Families of rows that turns and mirrors carry onto each other, the same ones carrying the whole set onto itself: the rest of each named row's family, in list order
4 families of 5 rows
j_946: [-0.93 -2.43 -1.70  0.68 -1.89  0.55  0.07 -1.56  0.06  1.43 -0.26 -3.62]
j_696: [ 4.64  0.02  0.21  1.40 -0.85  3.54  1.33 -3.37  0.05  0.43  0.84 -4.22]
j_989: [ 4.62  0.81  0.88 -0.14 -2.70  1.78  3.03 -2.32  0.30 -0.27  1.07 -4.05]
j_9: [-1.26 -2.57 -0.46  1.12 -0.90  1.40  1.15 -2.83 -1.91  0.55 -1.93 -4.10]
j_124: [ 0.50 -1.96 -1.63 -2.15  0.15  2.30  2.72 -1.12 -2.19  0.26  2.64 -1.88]
j_732: [ 1.93  0.52  0.90  0.34 -1.14  2.37 -0.94 -2.33 -0.22 -0.11 -1.55 -2.73]
j_12: [ 1.38 -0.27 -2.46 -1.58 -1.85  3.15  4.17 -0.84 -1.80  1.08  2.82 -1.70]
j_685: [ 1.46  0.43  1.31  2.50 -2.95  1.32  1.97 -2.95 -3.67  2.78  1.75 -0.60]
j_914: [ 1.07 -1.34  1.67  1.46 -1.61  2.70  2.33 -3.54 -2.71  5.26 -0.50 -2.72]
j_873: [ 1.02 -0.19 -0.04  0.79 -4.13  2.75  4.82 -1.83 -4.19  1.60 -0.75 -1.13]
j_926: [ 3.36 -1.20  2.93 -1.22 -1.41  1.26  1.28 -3.27 -2.56  3.67  0.43 -2.89]
j_856: [ 1.07 -3.46  0.42  0.19 -0.79  0.66  3.50 -2.00 -1.77  3.74 -1.06 -5.11]
j_629: [ 2.58 -1.99  2.29  0.52 -0.26  2.58  3.20 -2.91 -3.09  4.10  1.29 -1.62]
j_878: [-0.47 -1.20  0.27 -0.17 -0.38  2.38  1.18 -3.25  0.02  1.98 -1.75 -5.27]
j_251: [ 1.28 -1.89 -1.42 -2.24 -2.04  1.17  1.27 -0.77 -3.27  2.07  2.56 -0.78]
j_11: [ 2.23 -0.68 -1.14  2.66 -4.01  2.58  3.98 -1.94 -3.11 -0.48 -0.56 -1.82]
j_391: [ 1.06 -1.17  0.13  2.78 -4.52  0.69  4.47 -1.37 -1.02  1.12 -0.73 -2.35]
j_49: [ 2.53 -1.35 -0.93 -1.41 -2.70  2.20  4.12  0.52 -2.44 -0.24 -1.12 -1.51]
j_688: [ 2.19 -0.40 -2.13  0.06 -0.97  1.19  2.48 -2.30 -0.88  1.40  4.23 -4.39]
j_303: [ 2.90  1.24 -1.64 -0.67 -1.42  3.78  0.69 -2.88 -0.14  0.03  1.15 -4.36]

Same family as j_926: j_946, j_989, j_251, j_391
Same family as j_629: j_696, j_9, j_124, j_11

Families of rows that turns and mirrors carry onto each other, the same ones carrying the whole set onto itself: the rest of each named row's family, in list order
4 families of 5 rows
j_378: [ 1.06  0.52  2.03  3.39 -0.18  1.44  1.95 -0.32 -2.94  0.48  0.75  1.09
 -1.88 -0.39  0.88  0.11  1.89 -1.20 -0.77  3.25 -1.81 -1.69 -2.24 -0.22
 -1.06 -1.09 -1.36  0.38  0.53 -0.40 -1.27  0.88  2.73 -3.41  1.12  0.15
  3.53]
j_626: [ 0.13  2.12  0.02  1.37  1.19  3.24  2.72  0.08 -1.81  1.09 -0.47  2.54
 -1.73 -0.88  1.36  1.04 -0.04  0.19  2.12  0.16 -1.64  0.02 -0.83  2.45
 -0.95 -0.72  0.06 -1.81 -1.90 -2.13  2.76  2.33 -1.69  2.08 -0.02  2.33
 -1.89]
j_416: [-1.49  2.10  1.76 -0.05 -0.22  1.01  1.61 -0.01 -1.26  1.39 -2.70  2.37
 -0.06 -1.19  1.47 -2.72  2.49 -3.96 -3.40  2.50  0.20 -4.35 -0.32  2.30
  0.06 -1.73 -1.18  0.80 -1.01  2.64  1.83  0.50 -2.46 -0.72  1.35  1.88
  1.14]
j_821: [ 1.19  1.95 -0.85  1.94  1.85  4.03  1.45 -0.36 -1.01  0.46 -1.53  3.27
 -3.44  0.12  2.44  1.59  0.58  0.46  1.62 -0.53 -2.19 -0.01 -1.97  2.17
 -0.58 -0.84 -0.58 -1.79 -1.44 -1.67  1.46  1.80 -1.39  2.69 -0.13  2.15
 -3.07]
j_444: [ 1.19  1.86 -1.37  1.70  1.11  3.12  1.30 -0.24 -0.47  0.81 -0.48  2.96
 -2.34 -1.00  2.30  1.37  0.59  0.22  2.11 -0.80 -2.07  0.06 -2.88  2.56
 -0.43 -0.96 -0.26 -2.30 -1.19 -2.54  1.30  1.74 -1.54  2.50 -0.10  1.95
 -2.32]
j_761: [-0.44  0.00  0.03  0.43 -1.54  1.12  0.51  1.11 -1.60  0.66 -2.27  1.97
 -4.59  1.67 -1.62  1.63 -1.23  0.15 -2.68  0.79  2.95 -1.73 -1.29  2.07
 -3.26 -2.92 -0.98 -0.66 -1.34  4.07  2.03  0.02  1.31  0.01  2.55  1.94
 -3.07]
j_59: [-0.87 -0.04 -0.05  0.26 -2.21  0.34  0.57  1.05 -1.74  1.28 -1.13  1.49
 -3.22  0.71 -1.88  1.15 -1.43 -0.04 -2.10  0.68  3.52 -1.77 -1.71  2.86
 -3.22 -2.73 -0.42 -0.80 -1.30  3.07  2.56  0.00  0.86 -0.64  2.41  1.57
 -2.06]
j_18: [-0.50  1.92  1.67  0.53  1.23  2.40  1.35 -0.10 -1.05  0.75 -4.40  3.35
 -2.35  0.37  2.01 -2.21  2.89 -3.49 -4.17  2.56 -0.39 -4.17  0.21  1.55
  0.07 -1.78 -1.54  1.14 -0.96  3.89  1.49  0.35 -1.91 -0.05  1.31  2.33
  0.12]
j_820: [ 1.26  0.51  1.99  3.70  0.66  2.22  2.18 -0.15 -2.98 -0.01 -0.29  1.47
 -3.15  0.87  0.93  0.26  2.49 -0.94 -1.13  3.51 -2.23 -1.57 -1.37 -0.70
 -1.08 -1.17 -1.51  0.51  0.44  0.46 -1.33  0.73  2.93 -2.96  0.79  0.30
  2.93]
j_599: [ 2.12  0.20  0.70  4.12  0.18  1.62  0.37 -0.80 -1.62  0.02 -0.01  1.83
 -3.06 -0.06  1.85  0.42  2.88 -1.05 -1.34  2.29 -2.39 -1.79 -3.83 -0.17
 -0.59 -1.12 -1.58 -0.25  0.98 -0.31 -2.62  0.27  2.86 -2.78  0.79 -0.03
  2.54]
j_415: [ 0.65  2.17 -0.78  1.37  0.76  2.74  2.05 -0.40 -1.21  1.27  0.20  2.65
 -1.38 -1.45  1.79  1.09  0.13 -0.08  2.29 -0.70 -1.57  0.14 -2.53  2.92
 -0.63 -0.50 -0.06 -2.14 -1.36 -2.83  2.04  2.20 -1.83  2.06 -0.09  1.86
 -1.91]
j_353: [ 0.45  1.55  0.15  1.24  1.18  2.20 -0.38 -0.76  0.68  0.45 -4.46  3.86
 -2.99  0.10  3.13 -1.95  3.72 -3.63 -4.26  1.41 -0.87 -4.28 -1.93  1.82
  0.53 -1.93 -1.79  0.38 -0.38  3.51 -0.19 -0.14 -1.84  0.50  1.33  1.83
 -0.86]
j_746: [ 1.70  0.37  0.93  3.72 -0.45  1.13  0.67 -0.47 -2.00  0.30  0.83  1.12
 -2.07 -0.73  1.31  0.10  2.31 -1.12 -0.66  2.39 -1.79 -1.65 -3.48  0.13
 -0.84 -1.13 -1.23 -0.19  0.80 -0.70 -2.10  0.33  2.73 -3.37  0.76 -0.24
  3.37]
j_760: [ 0.26 -0.18 -1.09  0.74 -1.32  1.10 -0.72  0.56 -0.67  0.44 -2.46  2.45
 -5.31  1.55 -1.01  1.69 -0.66  0.23 -2.66  0.09  2.91 -1.72 -2.79  2.08
 -2.77 -2.96 -1.10 -1.35 -0.89  3.68  1.08 -0.50  1.47  0.22  2.36  1.63
 -3.24]
j_498: [ 0.31  1.56 -0.66  1.12 -0.05  0.94 -1.08 -1.00  0.99  1.03 -3.03  3.29
 -1.39 -1.30  3.03 -2.27  3.68 -3.99 -3.80  0.49 -0.13 -4.35 -3.97  2.59
  0.98 -2.04 -1.42 -0.40 -0.14  2.25 -0.55 -0.39 -2.13 -0.16  1.44  1.48
  0.16]
j_92: [-0.51 -0.03 -1.18  0.51 -2.86 -0.23 -0.28  0.60 -0.84  1.24 -0.76  1.55
 -2.99 -0.03 -1.53  1.00 -1.19 -0.14 -2.11 -0.19  3.54 -1.93 -3.50  3.23
 -2.81 -2.73 -0.53 -1.65 -1.00  2.58  1.66 -0.31  0.74 -0.38  2.53  1.32
 -2.19]
j_368: [ 0.67  2.04 -0.11  1.50  2.23  3.95  2.65  0.03 -1.78  0.55 -1.28  2.96
 -3.04 -0.04  1.86  1.63  0.26  0.36  1.91  0.18 -1.98 -0.05 -0.49  2.10
 -1.04 -0.70 -0.35 -1.48 -1.85 -1.53  2.21  2.25 -1.67  2.53  0.13  2.36
 -2.56]
j_448: [ 0.28 -0.51 -1.77  1.00 -2.45  0.40 -1.04  0.38 -0.02  0.84 -1.67  2.06
 -4.28  0.64 -0.89  1.31 -0.67  0.15 -2.55 -0.50  3.05 -1.91 -4.04  3.15
 -2.52 -2.81 -0.82 -1.85 -0.80  2.82  0.82 -0.65  1.12  0.00  2.47  1.31
 -2.83]
j_976: [-0.90  1.87  0.41  0.35 -1.23  0.12  0.25 -0.63  0.09  1.79 -2.09  2.64
  0.62 -2.27  1.96 -2.88  2.73 -4.08 -3.35  1.14  0.33 -4.35 -2.92  3.07
  0.53 -1.58 -0.90 -0.01 -0.59  1.68  0.83  0.32 -2.50 -0.73  1.36  1.58
  1.00]
j_355: [ 2.03  0.41  1.16  3.98  1.06  2.30  0.94 -0.65 -1.99 -0.17 -0.60  1.92
 -3.89  0.64  1.66  0.58  2.81 -0.82 -1.49  2.90 -2.80 -1.72 -2.61 -0.69
 -0.72 -1.19 -1.68  0.27  0.76  0.31 -2.38  0.30  3.23 -2.57  0.82  0.29
  2.17]

Same family as j_353: j_416, j_18, j_498, j_976
Same family as j_355: j_378, j_820, j_599, j_746
Same family as j_92: j_761, j_59, j_760, j_448
Same family as j_415: j_626, j_821, j_444, j_368

Families of rows that turns and mirrors carry onto each other, the same ones carrying the whole set onto itself: the rest of each named row's family, in list order
4 families of 4 rows
j_591: [ 1.61 -0.27  1.69  0.83  3.77 -1.20 -0.35  0.92  2.87  3.94 -2.88  1.32
  1.74 -0.06 -2.63  1.39]
j_779: [ 2.89  3.80 -0.66 -1.20  2.41 -0.21 -0.45 -1.09 -1.83  3.89 -1.63  0.40
  1.01  1.84 -2.55  2.12]
j_222: [-0.10  1.45 -2.60  0.06 -0.14 -1.43 -3.44 -1.27 -1.93  1.91  1.30  0.26
 -0.06  2.52 -0.26 -0.33]
j_923: [-1.48 -0.49 -0.54  2.04  1.18 -2.48 -2.52  2.30  1.16  0.59  0.61  1.43
  1.70 -0.22 -0.38 -1.45]
j_900: [ 1.88  0.45  0.48  1.97  3.44 -1.91  0.49  2.08  3.40  3.48 -2.68  1.30
  1.02  1.01 -2.23  1.23]
j_969: [-0.34 -0.87  0.19  1.70  0.80 -2.23 -2.48  2.81  0.82  0.75  0.68  1.91
  1.64  0.43  0.13 -1.62]
j_103: [ 0.33  1.01 -2.36 -0.61  0.62 -1.63 -3.21 -1.35 -3.45  2.61  1.41  0.71
  1.09  1.62 -0.24 -0.02]
j_613: [ 1.58  0.82  1.39  1.64  3.84 -1.22 -0.25  1.39  3.50  4.29 -2.45  1.09
  1.23  0.66 -1.68  1.43]
j_302: [ 0.02 -1.80 -0.73  2.14  1.93 -3.10 -2.71  2.86  1.21  0.96  0.88  0.70
  1.27 -0.33 -0.62 -0.70]
j_27: [ 3.54  2.04 -0.54 -0.84  2.52 -0.40 -1.00 -1.49 -1.13  4.73 -1.76 -0.20
  0.18  2.31 -2.63  2.82]
j_170: [ 2.77  2.59 -1.31 -0.63  3.24 -0.88 -0.85 -1.78 -0.89  4.42 -1.72 -0.69
  0.51  1.51 -3.08  2.98]
j_596: [ 2.04  0.61  1.21  1.36  3.53 -1.52 -0.06  2.21  3.75  2.80 -2.24  0.66
  0.95  0.52 -2.78  1.11]
j_488: [ 0.31  1.03 -1.48 -1.09  0.51 -0.94 -3.94 -1.69 -3.02  1.99  1.49  0.04
  0.82  1.12 -0.81  0.01]
j_321: [ 0.25 -0.97 -0.40  2.01  1.62 -2.53 -2.86  3.11  0.92  0.82  0.56  2.00
  1.15 -0.90 -0.59 -1.27]
j_370: [-0.13  0.42 -2.35 -0.81 -0.16 -1.67 -3.54 -1.67 -2.44  1.74  1.12  0.45
  0.45  1.89 -1.11 -0.51]
j_550: [ 2.66  2.90 -0.94 -1.08  2.61 -0.76 -0.19 -1.24 -1.69  3.89 -1.28 -1.08
  1.09  2.36 -2.54  2.91]

Same family as j_488: j_900, j_969, j_170
Same family as j_923: j_103, j_27, j_596
Same family as j_302: j_591, j_779, j_222

